Named turns come first, each shown by rows before and after it. Which turns, in which order, take the first row of each pair that follows to the second? Write the first one first, as in the answered first pair.
z_711:
[ -9  11   0   5  13   0   0  -7 -12  -5   2 -12   6 -11] -> [  1   2 -17  -2  -6  16  10   5  -3   3  11  11   0  -6]
[-16 -12  17  10  -2   6   3   3   4   3  -4 -11  -2  13] -> [-11 -10   5  13  11  11  10   1   5  -1   1   0   5  17]
[-11   1  12   8  -3 -22  -6  -9   2  -6  -5 -24   5 -20] -> [  7  -3 -25  11  10   1  17  -4  13  -6  13  16  14  -3]
[  5   0  -9   6 -11 -17  11  12  -2   0   8 -25   1 -34] -> [ 13   5 -22  14   5 -10  19   9  -2  -4  13 -13  11 -28]
z_537:
[-2 -3  1  0  7  2  3 -2 -3 -3 -1  1  1 -4] -> [-3 -4  3 -2  3  5  4 -1 -1 -4 -2  5 -2 -2]
[ -7  14  13  20  26 -15 -22 -19 -17 -10  -9 -18  -9  -6] -> [  2   8  -4  16  33  12 -13 -22  -8 -11  -2  21  -8  20]
[-14   6  14   2   9  42  -8 -13  10  14   7  44   0  34] -> [-31   8  46  -2 -27   8 -28  -2   3  24 -11 -12 -18   1]
[  8  -9 -14  -6 -18   0   9  14  11   7   7   6  -1  -5] -> [  5  -2  -9  -2 -17  -9   7  13   9   6   4  -9   0 -15]
z_978:
[-18   3  33   1  -5 -29 -28 -14  -6 -15 -21 -14  -2  13] -> [ 10   4 -28  15  25  -5  13  -9   5 -21  10  28  21  23]
[ -5  14  16  -4  -8 -23 -22  -5  -9  -1  -5 -32   3 -15] -> [ 11  19 -17   9  29  -8   2 -14  -6 -13  12  -3  26  -2]
[ -6  -6  17   5 -17 -18 -11   9  -3   4   1 -29  -8 -12] -> [ -1   5   2  22  32  -8   0 -12 -10 -11   5 -10  17   6]
[ -5   2   5  11  42  12  -5 -17 -17 -11  -6  29   5  32] -> [ 16 -16 -26  -9 -22  15  15  28   6  17  13  34 -15   5]
Pairs:
Each pair is two turns apart.
[-13  -6   5  -8   4  35 -29  -7 -11  -8 -23  -7  -6  25] -> [  5 -13 -25 -12  -8  46 -10  11   1   0  -6  11  -6  21]
z_711 z_978
[-14   6  28  -2  22   8 -15 -14   1  -6 -12  20  -1  31] -> [ -9  -6  20 -15 -36  -7  -8  23  12  16  -4  -8 -20  -7]
z_978 z_537
[ 11   0  10   7   1   4  -9 -16  -6 -16  -8  35  10  29] -> [ 10   4  13  13  10  -2 -11 -21  -9 -20 -10  27  15  27]
z_537 z_711
[ 27   4 -21 -20   8  29  19  18   5  -6  -5  25 -10   8] -> [  9  22  12  -3  43   8  -4  -9 -14 -23 -23  -8   3   5]
z_978 z_711
[  8   0 -19  -5   6   2  15   5  -8   8  -3  14  -8  -4] -> [ -8   3   8  -5  12  -6  -3  -7 -17   6 -18   0 -13   2]
z_537 z_978
[ -1  -5 -11 -14   2  33  13  -1   7   2   5  38  -1  26] -> [-12  14   5  12  42   2   6 -21 -11 -19  -6  -7  22   7]
z_537 z_711
[ 11  -4 -14   9  -2   0   4  13   0  10  10 -32   4 -15] -> [ 13 -14 -14  -7 -16  19   2  15   9  15  12  -5 -10   3]
z_537 z_537
[  8 -10  -7  -9 -23   0   3   9   1   3  11  -8 -20 -13] -> [ 10  -6 -13  -3  12  17   5  -7  -2  -9  11  20  -6  15]
z_978 z_711
[  2  -1 -25  25   9  -4  25  14  18   6  16 -26   1 -32] -> [  0   1 -19  23   7  -9  21  12  16   7  12 -35  -2 -34]
z_711 z_711
[-26  -3  28   7  37  29 -28 -46  -4 -13 -32   6   6  30] -> [-33  -3  40   7  28  14 -36 -44 -10 -13 -37 -15   2  15]
z_537 z_537
[-15  19   9   4  -2 -28 -22   6 -15  -4 -19 -29 -12 -37] -> [ -4   2 -14 -16  -6  24 -12   4   1   0  -7  52 -24  20]
z_537 z_537
[ -7   2  36 -24   1  12 -35  -9  -1   0 -17   0 -29  28] -> [ 30  15 -36   9  41  13  19   1  10 -10  19  10  10   1]
z_537 z_978
[-22   9  36  -4  -3   4 -11 -18  -1   8 -21  -3   5  15] -> [ -1  -4   0 -12 -29  23  15   7  15  21   0  24   0  10]
z_711 z_978
[-22   2  -1  -8   6 -12   7 -21   0   8 -10 -18   2  -3] -> [ -9  -5 -21 -16 -11  -1  18  -6  11  16   2   0  -2  -3]
z_537 z_978
[-11   7  38   1  -9 -13 -16  -6 -14  -5 -19 -32  -1  -9] -> [ 12  -8  -1 -13 -46   9  10  24   8  14   6  -2 -13 -13]
z_711 z_978
[ -6  -6  -1 -10 -21  -9   3  -4   7   3  -1 -16 -13 -17] -> [ -1   0 -10   3  -8 -12   9  -7   4  -3   2 -21  -2 -23]
z_537 z_978
[ 11  -5 -17  -1  -6   2  13  13  11   0  10  12   2  -1] -> [ -1   6   1  10  21 -10   1  -7  -2 -14  -2  -5  15   0]
z_711 z_978
[-7  8 -1 18  1  4 12 -2  4  0  7 -5  0  3] -> [-12   4   7  10 -10   6   5   0   4   4   1  -2  -9   9]
z_537 z_978
[-16  -2  23 -21 -25  10 -11  -3  -2   8 -10  13 -20  12] -> [  5  16 -21  14  27  -4  21 -12  -8 -10   9   0  20  -8]
z_537 z_978
[-18  -4  19  -8   3   0  -8  -5  -4  -5 -11  -1 -13  15] -> [ -4  -5 -12  -5   7  12  15   4   6  -6   4  21  -3  17]
z_537 z_711
[ -9 -17  -2 -11  -4  25 -20   5   4   4   5   3 -24   2] -> [  1  -6 -26  10  28  18  -2  -1   1  -6  16  -1   0  -9]
z_537 z_711
[ 18 -11  15   1 -17  -5  23  -5 -11   6   1 -23   2 -21] -> [ 23 -12   9   4  13  16  23 -20 -11  -5   3  14  10  10]
z_978 z_537
[ -2 -12  13 -10 -14   1  -3   5 -17  -5 -14   4  -5  13] -> [ 10  -9 -14   1   3   7  17   6 -15 -13  -1  13  11   9]
z_537 z_711
[ 24   5 -32  -3  -9   0   7   6  20   0   6  10   9  -7] -> [ -5   9  22  -8  -4 -12 -27 -12   5  -6 -21 -12  -4   2]
z_537 z_978
[ -5   0   6   5  26   9  -4 -16  -6 -11  -5  14   5  21] -> [-14  -8  25  -9 -17  -1 -16   2  -4   4 -12  -6 -16   5]
z_978 z_978
[  8   5 -15  18  15  11  20   5   2  -5  16   0  14 -11] -> [-13   8  28  11  14   2  -8 -11 -12 -10  -6 -18   2  -1]
z_711 z_978
[ -3  -4   9 -29 -20   2   0   1  -4   8  -8   7   0  27] -> [ -5   2  17 -25  -6   1  -5  -9 -10   0 -11   6   6  32]
z_978 z_711
[  8 -28   7 -14 -43  26  12  41  24  25  19  26 -22  24] -> [ -8  13  27  38  54 -23   1  -8 -13 -17  -1 -40  29   2]
z_537 z_978
[ 21  -1 -10 -11 -24 -12  -5  18   4  23   8  -5 -23  -4] -> [ 12  15   0  11  13 -32 -12  -2 -11   8   0 -31  -5 -12]
z_537 z_978
[  5 -17  -9  -9  10  16  -8   7   8   4   0  21   3  10] -> [ -4  -6   7   5  25  -9 -14  -2  -3  -4  -7 -15  13  -8]
z_711 z_537
[-10  33   4   2  49  -9  -7 -19  -4 -16   7 -12  21 -24] -> [ -1  21  -7 -15 -12 -15   3  20  11   8  17 -28   0 -54]
z_978 z_711
[ 20  -3 -12  -7 -25   7  -1   6  12  10  12  17 -10 -12] -> [ 15  10  -6  10  23  12  -4 -19   4  -6   7  25   9   7]
z_978 z_978
[-13   2  26  -1 -19 -13 -50 -27   8  -9 -11  18  -8  22] -> [ -3  13   1  19  23 -12 -34 -40   5 -24  -2  22  19  23]
z_537 z_537
[-15  -3   7  23  -7   5 -14   4  -9 -14 -30  17 -33  40] -> [-10  11  -3  42  25 -12  -4  -6 -15 -27 -25  -4 -11  22]
z_537 z_537
[-11  15  10  23  10 -32  -5 -15  -9   7  -7 -30  19 -15] -> [-14  -2  16  -4 -40 -18 -14   6   2  26  -9 -12  -9 -10]
z_711 z_978
[ -9   5  24  14   1   1 -11  -7  -2  -1   1 -11  -5   8] -> [ 2 -3  3  7 -7 17  2  2 11  7 14 16 -8 14]
z_537 z_711
[  5   0 -31   3 -53   6  15  -3  18  16  11  13  -1  -5] -> [ -2  22 -27  31   6 -13  15 -30  -1  -8   4 -10  31  -9]
z_711 z_978
[  2  -1  22  -6 -19  -7 -17  11   3  15 -14  -8 -17 -15] -> [ 16   4 -14   3  20  13   5  -1   7   3   2  32   6   8]
z_537 z_537
[  7  -8 -11 -17 -19  26   2  11  15  12   8  41 -11  21] -> [  5  18 -16  23  24 -22   9  -2  -4  -7   9 -24  24 -27]
z_537 z_537
[ 10   1 -20  -2  13  11  22 -14   8  -7   5  41   6  -3] -> [ -2   7  -2   6  -4 -25  14  -4  -3  -4  -1 -19   5 -45]
z_978 z_537
[  0   8  17  16  14   3  13 -12 -12   9  -2  -6  -3  -2] -> [ -1   1  17   8  -7  -1  12   1  -8  17  -1 -11 -14 -11]
z_978 z_978
[ -5  -7  -5 -10 -36   8   4  27  22  14   8  11 -18  -4] -> [  1   5 -19  10  27  19  15   0  16  -6   7  33  10  20]
z_978 z_978
[ 12  -4 -35  24  33   0  24  -4  -1  -2  16  -3  10 -14] -> [  6   0 -22  26  29 -16  15  -5  -7   1  10 -27  10 -28]
z_978 z_711
[-26 -11   0 -14 -17  -6  -9  18  -7 -15  -5  -6   2 -13] -> [-18  -8 -16  -2  -1  -8   4  19  -6 -21   3  -7  14 -20]
z_537 z_978
[ 12  -9 -12 -19  12  34   4  -4  10   2  -5  68  -7  41] -> [-14  -3  38 -21  16  18 -31 -21  -4  -2 -30  39 -16  44]
z_978 z_978
[ -1  13   6   6   9  24 -10 -29  19 -10  -9  22   7  30] -> [-10  17  22   6   8  11 -23 -32  10 -10 -19   1   3  23]
z_711 z_711
[  9 -10 -27  -3 -61 -11   4  38  18  10  -9 -44 -22 -42] -> [ -5   7  -9  16 -20 -34  -8  14   2  -7 -22 -76  -4 -49]
z_537 z_978
[  3   0  -4  -9 -16   6  17  11   6   4   1  -9   7 -22] -> [ -2   8   2  -2  22  14  12 -12  -3 -10  -4   4  21   0]
z_978 z_537
[ -3  12  -1  19  52  -4  -1 -16 -17  -9   5  -7  19  14] -> [ -3   2   2   7 -10 -27  -3  18 -10  12   7 -46  -1 -29]
z_978 z_711
[ -9  -6  17 -14  -4   6 -25   8  -4 -12 -19  -2  -6  14] -> [  0 -10   4 -18  -8  17 -16  14   1 -10 -11  16  -8  17]
z_711 z_711
[  1   5  -3  16  -7 -25   1   9   0   3   5 -40   9 -43] -> [ 20  -7 -37   6 -11  11  23  19  16   8  25  14   8 -16]
z_978 z_711
[ 18   4 -22 -17  -2   8  23  -3  -5 -26  10  15  20   5] -> [ -4  10  18 -15   1 -13  -4 -16 -18 -31 -10 -20  14  -1]
z_537 z_711
[ -6   6  -1  15   2 -32  -5  -5   4  -6 -11 -42  11 -22] -> [  6   0 -23  13 -13 -26  10  12  12   0  -1 -32   8 -27]
z_978 z_978
[  2   4   1  16   8  -8  10 -14  -9  -9  11  -8  12 -30] -> [  9  -8  -6   0 -24   6  14   4   2   5  19   9  -5 -25]
z_711 z_537
[ -6  -3  27 -10 -13 -11 -13  -4  -2   6 -12 -26  -9  -8] -> [ 10  -4  -2  -8  15  19   5 -13   4  -1   2  27   2  25]
z_537 z_537
[  8   4 -10  11  18   9  13 -16  -6  -6   3  16  17  12] -> [ -3   8   9  12   3 -14   2 -11 -12   0  -5 -25  13 -12]
z_978 z_711
[ -8  -1  21   4 -19 -12 -17  -5  -6  -3   3  -2  -2  -2] -> [  0  -2   1   9   2   0  -5 -12  -3  -9  11  28   8  15]
z_537 z_537
[  2   0  -2  13  14 -25   2   8  -5   2   9  -8  12 -21] -> [  0  -5   4   6  -5 -24  -1  16  -2   8   8 -11   3 -23]
z_711 z_711
[ -3   0   1  14  14  -1   6  -9 -15  -1 -11   3  -2 -11] -> [  0  -4  -1   7  -5  -5   8   3 -11   6  -7  -2  -9 -22]
z_978 z_711
[-11  -6  25 -28 -19   1  -9  -4  -2  15 -20  27 -23  20] -> [ 15   7 -28   3  30  -1  31  -8   1  -1   3  34  18   7]
z_537 z_711
[ -5  25  23  15   8 -15 -11 -16 -16  22 -31 -39  -5  -7] -> [ 25   9 -31   4 -25  12  25  15   8  41   0   2 -11  -9]
z_537 z_978
[  1   5  13  -5 -17   4   7  -7  -6   8 -11   0 -11  29] -> [ 12  11 -12   8   5   3  23  -7  -5   2   1   4   8  23]
z_537 z_711
[-22   4  32 -10  10   3 -23 -16  -9   0 -19   0  -8  25] -> [ -4  -8   3 -24 -39   8  -4  20   9  22   0   7 -23   5]
z_978 z_978
[  3 -19   7 -31 -14   8   4   6  17  -8 -15   1   2 -23] -> [  3 -12   1 -22  20  16   7 -10  11 -19 -15  14  17  -7]
z_711 z_537
[ 10  16 -30  23  34   1  22 -13  -2 -20   9  -2  33  -5] -> [-13  -4  24 -16 -49  -7 -15   9   1   9 -12 -27 -21 -12]
z_537 z_537
[-12   3 -23   9  23   0   0 -25  -9 -23   0   8   1   8] -> [-16   4 -13   6  -8 -22  -6 -11  -8 -12  -5 -27 -10 -21]
z_978 z_711
[ 13  13  -7   5  17   6  19  -2  -4 -15   4  29 -18  13] -> [  1  16  15   4  20  -2   3 -12 -11 -17  -7  16 -22  16]
z_711 z_978
[ -9   9  12  11  15  -9 -21 -16  -5  -2  -8   1  -3   1] -> [ -4  -4   4  -4 -18   3 -16   3   5  13  -1  18 -19   4]
z_711 z_978
[ -9   5   4  -2  24  11 -19 -11   4  -7  10   0  14  10] -> [ -3  -4  -5 -13 -20   6 -11  16  16   9  17 -10   0 -11]
z_978 z_537
[  1 -28  28 -39 -12   1  -8 -15  -8 -18   0   8  -9   6] -> [ 20 -27 -13 -31  -4   7  20  -5   1 -18  22  23   5  -2]
z_711 z_978
[ 12 -10   7  15  18 -13  -4  -4   3  -6  11 -15  17 -10] -> [ 11 -26  11  -7 -18   3  -8  10  13   9  10   4  -4   1]
z_537 z_978
[-13 -16   6 -20 -11  12 -19  17  -2  -1 -16 -10 -17   2] -> [  7  -9 -35  -1  14  16  10  20   4  -7   4   4   5  -2]
z_537 z_711
[ -5  -8   2 -16 -14  10 -11   7   6   5  -3  14  -7  14] -> [ -9   3   9  -2  21   1 -12 -10  -5  -9 -10   0   8  13]
z_711 z_537
[ -6  12  26  11   4  15  -4  -5   0 -13   2   0  -5   2] -> [ -5   8  29   3  -9  17  -5   1   3  -7   3   2 -11   2]
z_711 z_711
[  6   2  -4   1 -22  -7   9  11  14   7   6  -6 -15 -17] -> [ 10  10 -16  16  17   0  17  -7  10  -8   8   9   6  -5]
z_978 z_978
[-10  -6  -5   1 -25  -3   9  12 -11   4   9 -10 -10 -20] -> [ -2  -1 -23  13   8   5  21   2 -12  -8  16   9   9  -9]
z_978 z_978
